In the rows, 128 means zero.
M: rows in several groups, each row roughly a mix of its group's directions (one row in no group)
M (140 x 10)
[[182  69 155 148 155 129 156 127 144 138]
 [126 162 120 181 116 143 121 116  59 118]
 [103  71  73 106 148 131 126 166 115 137]
 [109  77  95 140 149  94 106 131 184 135]
 [127 157 157 179 123 104 112 155  89 173]
 [134  65 126 143  76  92 152 146 112 129]
 [147  72 166  66 133 131 143 134 131 108]
 [107 171 112  89 140 185 152 164 140 122]
 [152 173  79 126 127  99  70 141 124 126]
 [153 128 144 178 168  73 113 121  96 115]
 [128 138 115 202 150 109 111 144 125 176]
 [157 171 112 179 100 157 158 118 100 149]
 [192 142 159 131 137 100 126 180 113 110]
 [143  82 166 132 163 116 183 121 124  93]
 [102 107 139  86 179 133  98  94  86 136]
 [112 112 142 146 110 112 189 167 157 169]
 [116 149 148 134 173  87 146 126 188 155]
 [123 118 147 110  77 184  81 124 109 144]
 [157 120 116 156 134 171 140 194  95 139]
 [159  98 149 113 175  76  90 139 128 104]
 [190 146 126 120 142 117  90 138  74 107]
 [109 114  93 126  73 154 117 162 172 101]
 [118 139  91 112  74 101 173 159  99 117]
 [110 169 139  91  61 139 115  95 121 126]
 [125  61  88 107 152 119 135  96 139 161]
 [182 139  97  86 153  94 133 116 149  92]
 [131  97  64 156 152  92 135 115 126 166]
 [142 157  90 127 161  79 128 101 174 101]
 [ 84 111 147  86  80 127  84 112 149 113]
 [131 138 177 107 137  99 140 125 127  54]
 [144 160 177 107 119 151  80 152  90 149]
 [114 127 131 160 130 205 155 115 119 165]
 [111  62 147 149 149  78 131 123 160 130]
 [173 156 111  95  87 107 100 108  97  96]
 [151 119 116 184 130 176 152 104  83 139]
 [114  72 113 119 128  81  99 132 179 135]
 [ 94  67 146 109 124 134 151 109  79 105]
 [107 159 187 144 131 147 113 137 118 187]
 [143 180 177 123 120  83 147 156 145 152]
 [135 116 141 180 121 169 172 162 113 165]
 [144  96 118 150 161  99  85 164 176 144]
 [138 120 115 130 190  95 141 173 123  84]
 [146  80 153 131  89 164 107  77 125 147]
 [118  78  72  85 127 149 132 144  96 137]
 [ 78 122 174 103 112 127 183 149 151 128]
 [103  71 141 142 170  95 147 118 170 114]
 [156 135  90  87 118 136 131  84 132  70]
 [130  96 117 121 164  93 179 146 180 136]
 [ 80 113  76 134 155 133 121 101  91  93]
 [126 105 140 166  52 133 150 109 154 139]
 [ 82  89  77 101 107 131 109 146 134 163]
 [131 132  66  76 146 126 100  99 100 116]
 [ 80 168 130 108 122 105 171 123 176 146]
 [127  93 100 103 170 132 171  86 152 157]
 [174 104 152 175 157 128 124 178 152 135]
 [127  56 151 113 139 161 125 115  83 135]
 [132 178 113 147  97  67  95 144 110 137]
 [101 177 128 141 141 194 140 141 128 164]
 [160  56 133 123 123 149 164 133  99 104]
 [ 74  92 123 137 123 175 123  89 101 152]
 [125 109  84  67 126 129 126  75 103 125]
 [134 132 125 153  62 157 162 101 141 165]
 [112 130 136  95 125 101 124  44 142 129]
 [184 167  92 159 127 136 139 160 153 101]
 [107 162 107 112 167 113  83 114 184 129]
 [152  61  98 120 140 122 109 126 158 172]
 [180  99 115  98 153 101  92  90 154 126]
 [136 199 171 112 115  84 129 128 134 141]
 [177 121 117  64 153 152 126 111 159 146]
 [112 171 125 151  87 179 113 129  80 124]
 [128  81 151 147 110 150  69 131  94  99]
 [114  97 123 138  94 169 135 144  66 163]
 [151  65 107 101 135  99 157 153 127 167]
 [ 95 200 133 136  80 149 120 132 110 133]
 [112 195 137 147  75 155 113 134 121 151]
 [ 94  61  90 133 143 124 125 131 145  87]
 [128 174 144 115 169  84 151 106 154  88]
 [105  99 146 104  94  92 122  84 178 114]
 [146  97 132 124  75 180  88 157 115 128]
 [131 172  97 157 151 140 182 129  94 160]
 [125  93  86  93 146 178 104  86 125 122]
 [115  78 111  81 100 124 138 108 121  74]
 [120 188 163 133 111 140 162  93  97 100]
 [ 92 112 107  93 123 126 164 109 184  92]
 [ 63 105 106 176 124 107 145 112 105 145]
 [ 95 120 152 109  65 115  97 154 168 135]
 [171 102  77  99 105 137  95 117 140  90]
 [127 104 162 159  71 139 142 108  99 171]
 [151 169  68 122 112 104 134 116 109  80]
 [169  87 161  83 113 114 136  88 139 102]
 [100 151 159 179  99 131 122 171 159 156]
 [ 77 126 137 123 107  97 134 113 167  69]
 [163 154 162 174  65 127 131 142 135 134]
 [ 73 122 111  60 121 145 127 130 155 148]
 [159 154 189 131  80 147 152 101 125 121]
 [121 187  84 107 111 105 179 130 119 134]
 [123 103  92 160 108  89 158  80 140  92]
 [165  99  81 138 155 164  78 134 128 147]
 [127 158 140 139 192  95 126 150  78 119]
 [140 117 146 128 210 110 124 162 127 103]
 [153 108  88  74 127 163 142  97  89 129]
 [153 126 157 125 113  51  95 138 105 120]
 [ 87  91  84  96 131 120 126 122 175  94]
 [153 159 159 122 106 176  91 130 106  81]
 [126  74  97  90 113  93 175 141 114 135]
 [ 87 184 142 157  86 129 105 141 150 154]
 [ 98 110 145 133  98 141  78  83  83 110]
 [167 182  99 128 101 132  93 137 151  88]
 [ 88 106 150  96 169 135 162  75 115 127]
 [ 66 152 152 107 118 147 159 145 170 150]
 [154 158 161 150 153  73 101 100  99 112]
 [143 157 139  74 135  95 190 145 125 124]
 [106  60  76 103 145 126 127 144 128 150]
 [109  88 104  90 121 156  89  78 140 107]
 [ 76 160 136 135 124  88 148 125 187 118]
 [154 141 176 173 132 122 137 167  83 154]
 [182  94 123 160 122 119  75 163 135 117]
 [123 102 174  82 143  84  96 126 161 116]
 [139  73 148 104 193 131 126 132 151 104]
 [149 133 161 120 105 108  65 149 145  81]
 [113 121  71 138 171 133 164 143 154  86]
 [ 63 103 123 160  84 116 139  99 107 117]
 [119 110  84  98 171 107 133  66 118 126]
 [146 183 130 146 136 163 149 147  73 101]
 [108 132 125 128 106 158 182  74  97 156]
 [173 148  96  87 175 101 151 101 140 120]
 [ 84 124 133 117 143 186 138 141 172 166]
 [ 83 105 126  91 129 122 173 119 160 175]
 [105 185 127 120  78 156 138  92 100 142]
 [ 75 157 188 154 138 141 140 115 100 114]
 [141 143 155 151 135 157 195  98  89 122]
 [100 148 146 149 176  89 106 175 147 152]
 [ 84  97 171  86 161 104 124 124 112 159]
 [ 97 142 135  78 173 117 128 185 128 146]
 [ 75 106  91  97 118 107 115  86 149 157]
 [105 153 107 160 149 196 135 131 137 168]
 [142 140  60 121 104 147 125 133 147 184]
 [136 149 139 183 121  62 128 125  91 124]
 [ 99 131  94  55 160 137 121 109 153 130]
 [138 139 103 111  84 162 161 149 124  67]]
the four rows of each list that fit no group, in list order (the others fit one group, some only roughly)
  Z_101: [156 189 164 101 145 121 103  94 102 137]
  Z_325: [120 157 148  81 104 114 136  72 114  86]
  Z_952: [150 147  74 146 131 117 124 185 157 161]
  Z_87: [152 188 151 141 110  89 114 137 140 176]
  Z_799: [115 183 153 166 130 153 107  91 117 167]
  Z_571: [134 158 121 113  73 113  90  99  77 122]
  Z_355: [120 126 147 157  77  90 162 167 166 120]
  Z_363: [119 167 164 145  68 157 152 111 157 138]
  Z_328: [ 77  99 132  80  72 139 132 146 126 129]
  Z_638: [121 152  76 174 115 160 124 122  86  95]

Z_952; Z_87; Z_571; Z_363
  Z_698: [119 100 180 147 123 124  66  89 127 118]
  Z_295: [167 158 152 138  85 134 121  93 153  78]
  Z_77: [126 106  77 141 198 121 142 148 103 122]
  Z_100: [117 168 152  61 109 137  96 114 158 119]
  Z_563: [ 58 130 164  97 122 117 104  94 147 121]
  Z_794: [ 95 102 177 137 132  68 135 105 159 134]
  Z_303: [127 187  71 130  81 137 128 145 114 127]
  Z_329: [163 115 157  96 138 146  87 133 178  88]
  Z_958: [ 65 143 117  86 112 138  87 102 152 127]
  Z_802: [165 138 165 168 121 105  88 106  95  93]

Z_698; Z_295; Z_563; Z_958
  Z_200: [ 96 154  94 130  84 116 140  64 141 121]
  Z_16: [137  92 174 118 161 136 151 136 186 156]
  Z_317: [141  95 128  94  93 158  79  88 155 112]
  Z_700: [126 180 112  95 126 133 158  78 132 172]
  Z_717: [131 151 179 112 130 182 151 158  91 149]
  Z_188: [133 122 135 119 127  59 126 186 159 141]
  Z_900: [123  98 145  92 159 115 183 132 123 180]
  Z_22: [170  93 100 114 120  75 109  93 156 145]
  Z_254: [102  84 160  89 136 146 106 127 106  73]
  Z_522: [ 69 120  96 127 115  96 183 115 120 150]

Z_16; Z_188; Z_22; Z_254
  Z_869: [181 187 127 173 138 147 130 126 145 107]
  Z_680: [100 116 129  91 122  99  64  84 141 128]
  Z_442: [125  68 129 135 136 130 150 123  58 143]
  Z_263: [161 152  90 154  96 123 141  91  85  93]
  Z_843: [186 155  97 119  87 129 169 119 107 111]
  Z_942: [123 165  85  88 146 165 101  86 107 128]
  Z_172: [109 117 112 197 165 105 103  93 126 141]
  Z_587: [112 101  99 131 157 143 104  97 196 148]
  Z_570: [155 130  91 109 138  88 138 160 111  67]
  Z_12: [189 171 105 132 144 165  97 124 111 149]
  Z_217: [148 164  85 172 169 124 135 168 148 113]

Z_869; Z_680; Z_843; Z_217
  Z_649: [163 158 155 107 163 114 151 192 121 118]
  Z_709: [139 117 162 136 134 190 183 137 132 159]
  Z_622: [ 77  59 143 130 137 119 106 113  99 114]
  Z_840: [152 178 160  88 109 100 130 136  97  88]
  Z_643: [ 94 155 184  93  99  93 117 155 124 141]
  Z_181: [163 157  92 158  99  79 170 124 130 120]
  Z_585: [141 132  62 118 153 129 129 116 168  79]
  Z_586: [128 183 144 111 142 104 147 193 141 145]
  Z_872: [136 125 147 191 168 107  77 130 142 114]
  Z_238: [122 147 130 104 132 102 209  98 146 131]
  Z_764: [162 119 109 106 179 159 105  74 110 132]

Z_649; Z_709; Z_181; Z_238
  Z_562: [113  87  79 154 175 135  93 142 123 156]
  Z_292: [101  87 153 142 143 128  91 111 189 105]
  Z_262: [ 70 188 116 143 111 134 127  93 121 151]
  Z_427: [ 52  97 145 124 116 118  92 141 125 156]
  Z_387: [112 160 150  85  75 118  98 142 126  86]
  Z_566: [134  65 112 122  89 133  90 131 136  81]
  Z_756: [ 95 183 133  94  71 128 156 136 135 123]
  Z_10: [167 166 151 149 158 142 180 169 126 139]
  Z_13: [112 125 202 122 169 126 168 144 117 118]
  Z_142: [135 134 160 110 169 118 122  84 125  63]
  Z_128: [117 128  71 115  80  94 150 112 159 101]
  Z_985: [ 92 102 100 103 112 108  98  80  94  96]
  Z_150: [148 139 185 150 160 169  94 144 106 153]

Z_562; Z_427; Z_10; Z_985
  Z_834: [109 195 110  88 133 155 116 164 111 142]
  Z_862: [ 92  81  92 150 140 137 173 123  97  96]
  Z_48: [118 138 169 123 140  93 152  63 145  95]
  Z_648: [181 154 109 120  84 164 128 102 166 140]
  Z_14: [164 139  79 170 122 129  99 153  83 146]
  Z_127: [104 137 157  62 159 137 106 159 161 125]
  Z_548: [120 176 141  94  88 112 136 108  78  96]
  Z_156: [171 136  96 140 131 138  74 162 152 168]
  Z_564: [ 98 152  79 112  95 141 115  92 109 175]
  Z_899: [155 179 174 161 144 131 169 148 153 132]
  Z_574: [113 155 151 137 154 163  81 123  75 158]
  Z_152: [ 94 139 179 133 151  81 125 164  90 135]
  Z_441: [129 163 114  66 115 183 103 121 144 134]

Z_862; Z_548; Z_899; Z_574
  Z_956: [112  98 149 124 139 134 166 182 100  78]
  Z_960: [114 116 135  99  69 102  82 137 170 138]
  Z_904: [173 107  84 183 136  96 153 120 120 117]
  Z_640: [132  50 162 124 142 120 113  89 141 133]
  Z_970: [121 100 129 113 155 145 187 136 189 117]
  Z_38: [ 95  96 101 101 171 111 168 105 102  98]
  Z_171: [ 87 119 104 114  79  96  97 103 168 108]
  Z_920: [116  68 161 158  92 141 138  92 122 156]
  Z_484: [ 83 163 116 188 137 129 119 158  96 146]
  Z_743: [126  74 170 155 168 160 138 140 123 162]

Z_904; Z_970; Z_171; Z_484
